In the data rows, zero lies at 4.5, halfway between 4 and 5.
Some points, one per row:
[4 4 5 6 0 2 2 7 7]
[5 6 4 7 2 1 4 7 6]
[6 3 2 3 4 4 3 4 7]
[3 5 5 4 8 4 5 4 2]
[5 3 6 9 3 5 4 8 6]
[3 6 5 6 4 3 4 6 4]
[6 4 4 7 3 4 4 8 8]
[5 2 3 3 3 5 4 4 4]
[6 2 4 8 3 4 5 6 9]
[6 3 3 4 0 4 5 4 3]
[6 3 3 6 3 3 3 4 6]
[4 7 7 4 5 4 7 3 2]
[3 6 5 3 6 6 5 3 2]
[7 5 2 0 0 3 6 3 4]
[4 7 6 4 7 4 5 3 2]
[5 4 3 5 6 5 2 2 3]
[5 5 4 5 5 2 3 1 4]
11 more points follow, each with its number after it:
[5 4 3 3 3 6 5 4 3] 0
[5 8 7 5 7 6 6 3 4] 1
[4 2 5 7 4 8 6 7 5] 2
[3 4 5 4 1 3 5 5 4] 3
[6 3 4 7 5 6 6 4 7] 4
[3 4 6 3 6 3 1 0 3] 5
[5 1 6 7 7 8 5 4 7] 6
[4 4 3 2 7 3 4 5 4] 7
[4 7 5 4 9 7 5 2 4] 8
[7 5 4 9 2 6 5 7 4] 9
[2 2 3 1 7 7 6 4 4] 10
Which two of these numbered points are nearest to each point below by angle, seen from the average point of the first points? Their numbers follow each, nearest first.
[6 4 4 3 3 6 5 4 5] > 0 10
[5 4 4 4 2 5 5 6 4] > 0 3
[2 3 4 5 1 4 5 5 4] > 3 2
[4 2 3 3 8 7 6 5 4] > 10 7
[4 1 3 8 2 2 3 5 7] > 4 9
[5 3 3 2 4 4 5 4 3] > 0 10
Here are 11 other points, each followed by its number:
[4 3 4 4 7 5 5 3 3] 0
[4 4 4 3 9 7 3 2 2] 1
[6 3 3 6 1 3 5 6 7] 2
[5 4 2 4 2 3 5 7 7] 3
[5 4 3 3 1 2 5 5 5] 4
[4 3 5 3 9 6 3 1 3] 5
[5 3 5 9 4 6 4 8 6] 6
[7 6 5 4 5 2 5 5 6] 7
[8 4 3 9 2 6 3 8 9] 8
[4 7 9 5 8 5 7 4 2] 9
[7 2 3 5 6 7 6 7 6] 10
The same question for these:
[6 6 6 2 6 3 4 1 4] > 5 1
[6 4 3 8 4 5 4 8 8] > 8 6
[4 4 3 5 4 4 5 4 4] > 0 1
[2 3 4 3 7 3 5 3 2] > 0 5
[3 5 3 2 5 2 4 3 2] > 0 1
[3 3 4 2 4 3 5 2 3] > 0 5
